128 stands for zero in the data rows.
Each row of this table is followed by its label. One hidden rule gives the labels. It looks at one to three of the table's principal directions, none of them among the few with the most spread.
[125 112 126 132 139 104 140 127 130 108 143 141 143 104 140  89 145 137
 141 120 148 123 141 142 115 123 124 137 137 134 142 129 133 135 101 113
 144 134 139 127 122 121] g
[144  73 136 117 127 133 135 107 114 136  94  92  67 108 113  98 116 126
  93 112 118 129 132 103 149  75 146  59  70 111 112 160 120 142 136 163
 107  94 120 163 144 143] g
[ 96 137  86 153 168 131  68 116 141  79 143 170 163 125 158  82 150 130
 149 143 126 134 122 149 125 191 116 166 182 128 138 108 152 119  73 125
 115 123 185  97 178  91] g
[105 129 144 141 139  95 172 115 121 123 135 148 102 114 125  84 126 119
 154 122 151 124 188 116 114 107 113 126 122 141 115 147 122 133  77 122
 146 124 147 136 109  99] f
[121 118  99 125 166 134  74 115 118  71 170 184 192 121 198  99 171 129
 141 154 140 108  97 148 112 219 113 198 215 127 141  87 138  97  84 104
 123 153 179  89 195 129] g
[160 151 151 115 122 133 117 133 156 187 124 108 170 130  82 167  95 140
 104  97 154 118  95 152 159  98 165 122  84 167  98 154 165 142 132 149
 128 135 112 132 106 178] g
[196 108 124 119 121 109 105 115 142 138 142  99 110  99 115 115 119 108
  94  64 162 107  97 124 167 101 188  55  75 100 117 154 166 139 102 144
  96 113  96 174 156 170] e
[ 93 120 139 134 198 141  95 100 142 106 142 186 218 121 150  72 141 152
 126 138 160 122 135 153 111 171 122 194 177 184 102 129 156 119  33 133
 121 140 197  89 160 127] e
[ 83 178 158 137 143 124 159 144 146 157 142 152 184 139  94 148 124 150
 165 134 150 126 154 140 106 135 112 200 142 194 109 124 128 128 112 110
 171 164 140  97  65 115] e
[116 169 128 110  87  86 174 152 124  99 143 173  84 160 176 134 148  89
 160 163  98 145 185 109 106 148  78 110 186  92 168  82  81 115 138  85
 135 133  92 127 124  57] e
[ 78 126 147 173 147 100 191 117  98 129 135 135 109 101 110  90 121 135
 180 135 157 113 189 135  95 106 102 186 120 159 102 167 118 134  90 125
 186 134 181 113  72 101] g
[158  85 150 102 146 163 117 113 123 163 102  90 130 124  94 141 109 148
  81 103 143 118  89 124 152  94 155  85  67 138 109 150 139 131 154 151
 117 125 104 153 132 191] g
[165 104 152 127 161 108 137 109 132 146 160 122 171  88 107  98 123 141
 123  70 205  91 116 148 133 104 166 127  87 158 105 161 169 137  69 121
 148 149 127 150 114 186] e
[120  85 126 148 190 157  98  95 101  91 157 145 197  98 166  91 152 150
 131 127 161 103 102 138 100 174 130 205 166 148 118 129 146 117  62 127
 134 151 183 108 162 170] g
[ 67 154 145 137 116 121 182 145 118 135 119 146 111 153 118 141 128 130
 168 171 104 145 189 116  90 124  80 172 150 151 126 116  81 123 154 104
 166 138 138 106  75  75] g
[156 126  96 147  83 124 130 138  68 100 168 109  61 130 173 182 146  75
 154 144 112  91  99 104 114 186 132 157 160  49 130 108  92  87 188 101
 136 141 120 129 152 129] e
[125 133 105 122 143 153  61 131 160 159 125  97 148 124  63 149 121 150
 123  97 134 122  75 127 167 134 168 118  74 156 108 122 159 130 155 137
 125 131 123 137 134 155] g
[146 117 132 131 153 117 125 119 138 121 147 134 181  99 133  99 136 152
 130 102 169 118 115 152 126 121 138 143 127 151 140 137 163 142  81 125
 140 143 138 129 124 162] f
[152 117 153 139 109 102 177 131  99 154 143 115 121 108 125 141 111 121
 132 123 162  95 131 153 119 103 140 159 114 133  98 169 127 123 139 128
 159 138 145 120  93 156] g
[120 144 150 147 126  85 192 137 132 158 150 112 122 103  72 120 118 145
 171  89 187 112 171 125 114  78 133 137  76 164 120 154 140 141 115 100
 184 151 120 147  44 136] f
[129  73 140 114 156 191  86 111 150 162  76  70 134 125  64 126 111 168
  58 101 115 146  97  92 151  78 179  79  50 153  94 155 141 142 155 175
  77 100 121 155 136 175] g
[115  78 127 161 151 137 134 110  89 107 133 113 125  88 141  96 139 137
 135 131 137 104 119 134 109 132 134 177 130 128 107 157 123 127 113 146
 145 127 178 114 131 141] g
[188 117 102 123 139 125  70 122 163 119 155 107 146 104 112 115 140 129
  92  60 173 111  79 110 163 136 204  76  95 106 125 131 185 121 102 129
  72 125 112 162 166 172] f
[149  67 119 103 149 164  85 106 114 152 106  89 119 114  97 132 118 157
  87 118 141 109  72 119 161 116 159 102  71 136 100 144 142 115 174 152
 113 121 145 141 160 194] d
[135 153  70 157 150 118  39 129 151  59 191 167 188 104 182 100 176 106
 155 109 136 110  79 144 132 230 156 182 205 104 147  87 168 115  58 112
 102 143 160 103 199 106] e
[188 102 162 115  97 105 182 140 141 161 119  84 129 102 102 131 112 146
  85  84 162 128 132 129 130  39 171  76  71 129 132 169 144 154 148 135
 117 122  86 162  76 177] f
[138 122 123 154 129 134 134 123 100 121 148 115 127 116 138 143 130 122
 139 124 145 106 114 127 114 146 139 168 136 115 117 140 131 116 129 126
 137 139 147 122 124 150] d
[188 103 148  90 129 128 117 115 138 153 136 123 159 127 130 134 115 130
  78 100 162 115 105 132 144 104 163  89 102 134 113 139 151 127 116 127
 102 131 104 153 150 189] g
[124 143 139 134 130 116 157 120  99 106 145 169 137 139 186 126 131 105
 150 159 128 122 152 148 102 158  85 167 186 117 139 121 113 119  91 115
 148 140 142 108 138 115] g
[118 106 116 124 175 138  86 109 144 130 129 125 149 108  94  92 133 154
 128  99 158 116 105 133 151 133 145 115  92 155 118 131 159 130 101 133
 133 131 145 136 145 148] g
[127 102  96 125 122 175  80 126 122 137 102  76  79 130  90 159 129 145
  97 127 105 126  81  74 159 135 166 104  86 108 107 125 126 103 207 155
  84 111 139 137 151 154] f
[112 145 169 113 102 102 198 153 143 169 103 123 116 144  91 137 106 132
 138 131 117 151 179 149 114  60 100  99  96 153 138 139  99 159 155 115
 172 128  79 138  53  98] g
[139 103 131 138 142 119 131 119 113  96 153 143 153  99 167  98 150 127
 126 124 148 108 121 133 111 148 138 162 161 122 127 134 134 121  90 127
 123 136 155 116 145 139] e
[134 114 128 110 138 151 103 116 131 158 100 108 107 131  93 138 110 141
  96 123 132 121 100 113 166 117 152  97  86 138  95 145 142 115 156 161
 101 114 143 131 146 156] f
[113 161 135 150 121 105 144 138 148 146 154 131 152 117  96 133 126 133
 155 108 155 120 154 118 116 120 149 171 120 166 103 139 141 132 104 115
 143 143 144 122  86 120] e
[169  69 115 125 150 147  92 110 129 124 125  83 136  89 110 105 135 154
  90  82 156 113  77 120 150 105 178  91  77 119 127 148 162 137 128 147
 103 120 125 158 151 190] d
[148 158 144 113 125  85 167 136 133  90 179 198 196 134 207 112 155 119
 149 142 159 129 164 150  86 158  92 167 218 130 174  93 129 123  63  74
 141 164 119 112 128 120] f
[141 199 181 119  64  43 251 170 136 157 155 157  95 146 128 154 114  85
 168 122 150 126 211 141 103  84 101 111 138 123 141 133  96 136 127  82
 177 149  63 136  37  75] e
[ 75 115 122 129 169 150 109 110 123 124 108 146 135 132 117  99 130 152
 139 156 120 134 139 127 127 144 101 155 133 163 112 125 123 120 117 138
 138 125 178 106 141 113] d
[130 105 143 109 118  99 175 129  96 128 135 132  80 122 138 117 133 110
 149 133 133 111 151 132 119 113  99 104 116 111 138 124  92 125 147 102
 172 137 101 145 114 117] e
[128 127 112 133 107 124 131 149 123 150 127  86  94 113  79 157 129 141
 145 113 132 111  99 122 145 117 148 125  83 124 124 131 125 122 201 123
 153 137 117 132  93 138] g
[172 179 112 108  63  86 133 151 151 139 113 137  59 174 143 157  98  65
 120 132  90 156 146 155 161 112 113  23 125  60 162 119 122 140 157 121
 107  93  60 154 147  76] f
[102  66 140  96 171 148 141 100  88 120 106 149 126 134 148  93 133 159
 119 172 137 123 140 134 112 131  80 138 135 147 125 124 102 106 142 119
 151 133 168 115 148 146] f
[149 145 107 122  72  95 152 148 116 108 134 125  47 145 156 147 135  81
 147 137  93 139 150 111 128 128 107  71 138  59 169 103  93 127 168 102
 128 116  75 155 133  84] d
[124 179 157 119  85 104 197 155 130 147 121 142 110 168 135 167 111 106
 150 150 105 154 180 137 105 101  81 112 144 120 159 115  94 143 148 102
 158 135  70 133  75  91] g
[ 12 109 124 143 243 164  80  88 132  65 125 233 249 131 182  25 164 180
 155 201 127 148 165 166  79 211  56 255 239 215 120 101 132 116  10 127
 142 141 255  43 178  78] g
[170  56  95 129 170 187  37  90 109  90 127 103 159 101 167 108 145 143
  72 113 129 113  42 121 147 166 170 125 133  98 126 131 163 118 110 165
  69 114 159 135 222 200] f
[140  94  71 175  86 155 104 145  65  57 148  92  75 110 200 164 171  99
 133 165  73 109  73 103  99 199 142 190 195  31 148 109  90  92 207 131
 102 122 157 101 168 118] g
[172 103 109 115 151 132  71 102 136 101 138 139 142 113 163  94 136 113
  95 102 141 119  89 137 158 151 154  84 134 101 134 127 164 128  75 146
  84 113 129 145 204 153] g
[166  89 138  82 124 154 107 128 139 128 103 114 128 139 142 132 134 132
  63 124 106 140  96 116 144 114 147  61 117 104 141 116 120 127 159 140
  80 114  84 148 164 153] e
[100 174 105 139 124  96 129 134 118 139 159 147 101 130 105 144 127 115
 197 134 150 103 138 131 140 164 106 161 127 142 119 111 129 108 137  97
 181 152 148 117 113 105] f
[197 107  75 136  96 135  60 138 120  68 160 112 127 106 201 142 166  95
  93 117 104 110  44 126 143 191 180 124 182  41 156 105 143 108 149 137
  62 118 122 125 209 147] g
[ 93 126 111 113 107 159 115 141 122 145  85 102  61 164  94 165 121 130
 122 164  71 148 125  95 143 128 112  98 104 112 123 109  88 112 224 136
 119 109 118 128 128  98] f
[191  75 140 108 137 202  64 109 140 173  99  49 147 120  81 171 105 148
  36  75 128 120  42  94 169  93 216  74  45 127  87 158 159 136 161 182
  60 111  91 170 160 232] e
[126 189 149 164 158  80 169 130 134 125 198 183 215 115 139 117 129 129
 189 105 220  95 158 180  93 162 117 223 174 172 123 139 172 121  32  83
 185 182 160  97  79 135] f
[174 104 128 136 128 158  99 125 134 171 134  56 157  95  71 168 113 160
  97  72 164 102  59 116 153  96 202 133  55 149  99 159 170 137 159 151
 118 139 118 151 108 222] d
[ 82 166 151 149 150 115 175 122 120 131 141 165 147 131 124 118 125 142
 169 145 161 123 182 118 102 137  97 194 155 174 110 136 130 116  80 119
 156 151 174 100  87 111] f
[177 127  90 129 115 128  74 132 131 121 164 100 125 109 125 154 142 115
 128  88 144 101  64 118 157 159 175 113 111  95 136 112 156 118 146 118
 114 139 106 151 161 168] f
[134 154 129 120 107  96 165 129 120  61 145 190 107 150 228 100 156  82
 141 159  98 155 185 114  96 157  75 104 220  72 188  87  97 127  71 103
 105 122 100 131 162  65] f
[204  85 173 101 114 131 163 111 124 134 121 105 130 116 158 122 117 117
  58  92 143 131 129 106 125  67 162  58 104 102 132 157 133 148  96 149
  80 113  74 176 139 186] f
[ 98 114  99 158 206 157  39 101 149 122 150 132 223  93  95  89 137 170
 150  99 166 110  76 164 139 170 153 199 117 191 104 133 187 138  60 138
 149 145 193 107 154 163] g
[141 118  95 137 131 121  89 116 122  86 139 143 118 122 175 101 141 102
 131 131 111 130 115 140 134 161 122 113 159  87 150 115 136 130  97 129
 110 111 136 131 185 110] g
[138 169 150 120 110  99 164 133 146 162 124 143 126 152 112 140  96 114
 137 123 141 141 168 149 132  94 111 100 113 142 128 141 136 144 110 119
 144 126 103 139  97 117] f
Here are more rows. What is the label of each one?
[ 70 176 164 153 112  89 200 153 134 166 140 132 112 130  69 139 116 117
 196 123 132 125 197 130  99  97 106 167 102 175 103 139  94 147 124 101
 206 149 109 126  32  70] e
[140  74 129 123 156 127 127  97 115 114 111 118  96 101 131  70 127 134
 108 107 145 125 134 120 142  98 133  72  92 116 128 152 139 139  94 150
 115 105 137 157 155 144] d
[ 87 123  69 160 105 150  88 140 109  52 116 127  63 136 181 120 169  98
 144 174  38 155 125  90 113 188 108 137 192  54 163  86  82 115 164 137
  90  97 145 111 180  47] g
[193 137 133 127 130  83 115 134 177 120 170 127 175  81 125  91 141 119
 112  42 184 110 104 148 152 109 193  82 107 124 142 142 187 156  50 127
 107 134  86 160 130 152] e
[169  87  71 123  92 106  99 139 105  95 136  84  33  91 138 120 157 105
 131 106 111 104  75 111 166 139 155  59  99  46 160 113 120 117 198 126
 119 112 103 158 168 126] g
[133 116 104 128 144 132  91 119 131 108 137 127 133 109 134 109 144 134
 132 115 134 120 100 125 145 149 137 121 128 122 139 116 145 127 114 132
 121 128 137 132 159 138] d
[150 160 156 105  88 131 148 155 161 173 113 101 123 152  88 181 110 123
 102 106 112 146 131 106 140  85 153  82  91 133 126 126 120 143 168 130
 110 127  58 153  88 134] e
[180 102 142 114  87 115 161 136 105 165 125  78  85 111 107 164 109 121
 109 106 141 104 104 128 145  79 156  91  71 108 118 155 121 132 189 133
 142 127  92 156 102 177] g
[ 99 112 138 129 167 147 116 118 129 144 128 130 178 116 100 117 128 166
 135 129 150 118 118 141 121 130 127 177 116 184 106 134 139 128 117 129
 155 147 162 110 113 153] g
[118 186 126 120 108 100 143 149 158 146 135 140 123 151 102 148 119 119
 168 119 124 147 156 134 135 117 103 101 116 139 157 102 128 146 129  98
 160 139  78 144  93  96] d
[161 107 125 111 145 126 104 119 134 105 147 147 161 116 163 105 146 127
  99 116 152 113 102 135 134 153 150 121 153 117 131 122 148 113  99 126
  97 133 136 126 170 151] g
[138  81 152 104 127 159 160 112 112  99  84 134 118 145 186 104 133 140
  65 165  93 167 160  94 101  96 104  90 160 103 153 129 100 130 125 151
  67  99 125 135 153 133] f
[178  90 118 132 110 136 121 132 115 144 138  58 111  87  97 154 131 145
 111  82 151 100  71 108 147  98 183 110  67 111 126 146 145 132 179 136
 128 136 104 160 112 198] d
[137 126 152 131 162 147 115 127 150 136 141 128 202 116 112 124 132 149
 109  95 161 118 103 144 122 133 160 155 125 161 113 138 156 133  90 133
 123 148 124 121 116 161] e
[225 118  94 198  56  86 137 141  78  40 223 103 108  63 247 142 175  45
 139  89 129  81  90 112  87 178 193 181 209   6 153 136 129 125  86 117
  92 132 115 142 166 143] e
[ 72 175 142 124 124 105 167 143 137 146 118 182 135 175 122 133 111 129
 159 184 123 148 198 151 102 135  72 168 165 165 117 119 104 112 137  99
 158 133 162  87  92  67] d
[ 48 163 146 154 139 117 188 147 113 117 133 170 158 141 137 124 140 146
 194 181 117 140 187 151  71 146  57 226 187 172 142 112  91 128 123  97
 198 157 162  77  62  70] g
[135 137 147 112 112 125 150 136 125 150 132 126 132 140 122 156 121 125
 129 132 128 125 134 126 121 115 122 131 122 138 125 123 113 128 147 115
 144 141 104 133 107 139] e
[ 74  65 161 103 205 210 102  92 130 140  66 129 190 137 107  93 123 199
  76 158 112 156 122 117 119 109 109 147 115 200 105 136 124 135 114 170
 109 120 171 109 143 163] d
[113 145 106 142 152 124  93 127 133 101 161 159 173 125 150 116 148 123
 162 130 136 121 116 154 116 181 116 175 169 135 141 102 140 125  89 104
 149 147 144 110 149 114] g
[184 176 160 112  77  74 199 139 137 127 141 156 107 151 177 138 111  78
 125 116 133 147 183 136 119  90 105  62 152  87 170 129 124 150  84 110
 119 122  55 161 111 109] f
[164  87 139 128 123 125 139 135 138 124 133  87 119  94 108 112 143 135
  91  77 149 116 111 103 128  93 187  89  88 108 124 148 135 133 138 134
  98 123  97 158 113 153] e
[ 55 130 125 164 198 156  91 117 131 111 139 165 206 120 119  94 144 158
 154 149 145 114 121 158 103 191 121 242 172 188  89 131 142 110  79 134
 149 147 217  65 131 107] e
[144 129 147 119 143 132 132 116 139 160 124 123 160 127 102 132 105 150
 113 111 164 124 126 136 138 100 140 124  97 163 111 149 157 134 110 136
 128 134 134 135 114 172] f
[  4 166 124 146 185 132 160 129 115  70 120 226 160 167 172  79 160 155
 199 222 111 158 207 146  67 203  13 230 243 166 159  80  90  98  92  91
 172 151 208  49 113  27] f
[128 117 107 153 175 120  80 112 160 114 148 128 183  84 103  70 138 154
 137  78 174 119 108 150 142 131 164 138 106 159 124 144 187 149  54 135
 128 129 160 133 139 144] g
[159 104 109 106 120 156  94 118 133 119  96 109 104 143 143 132 123 131
  79 133 100 152 105 108 151 117 136  61 117  92 150 120 134 129 154 150
  72  99 110 150 174 147] f
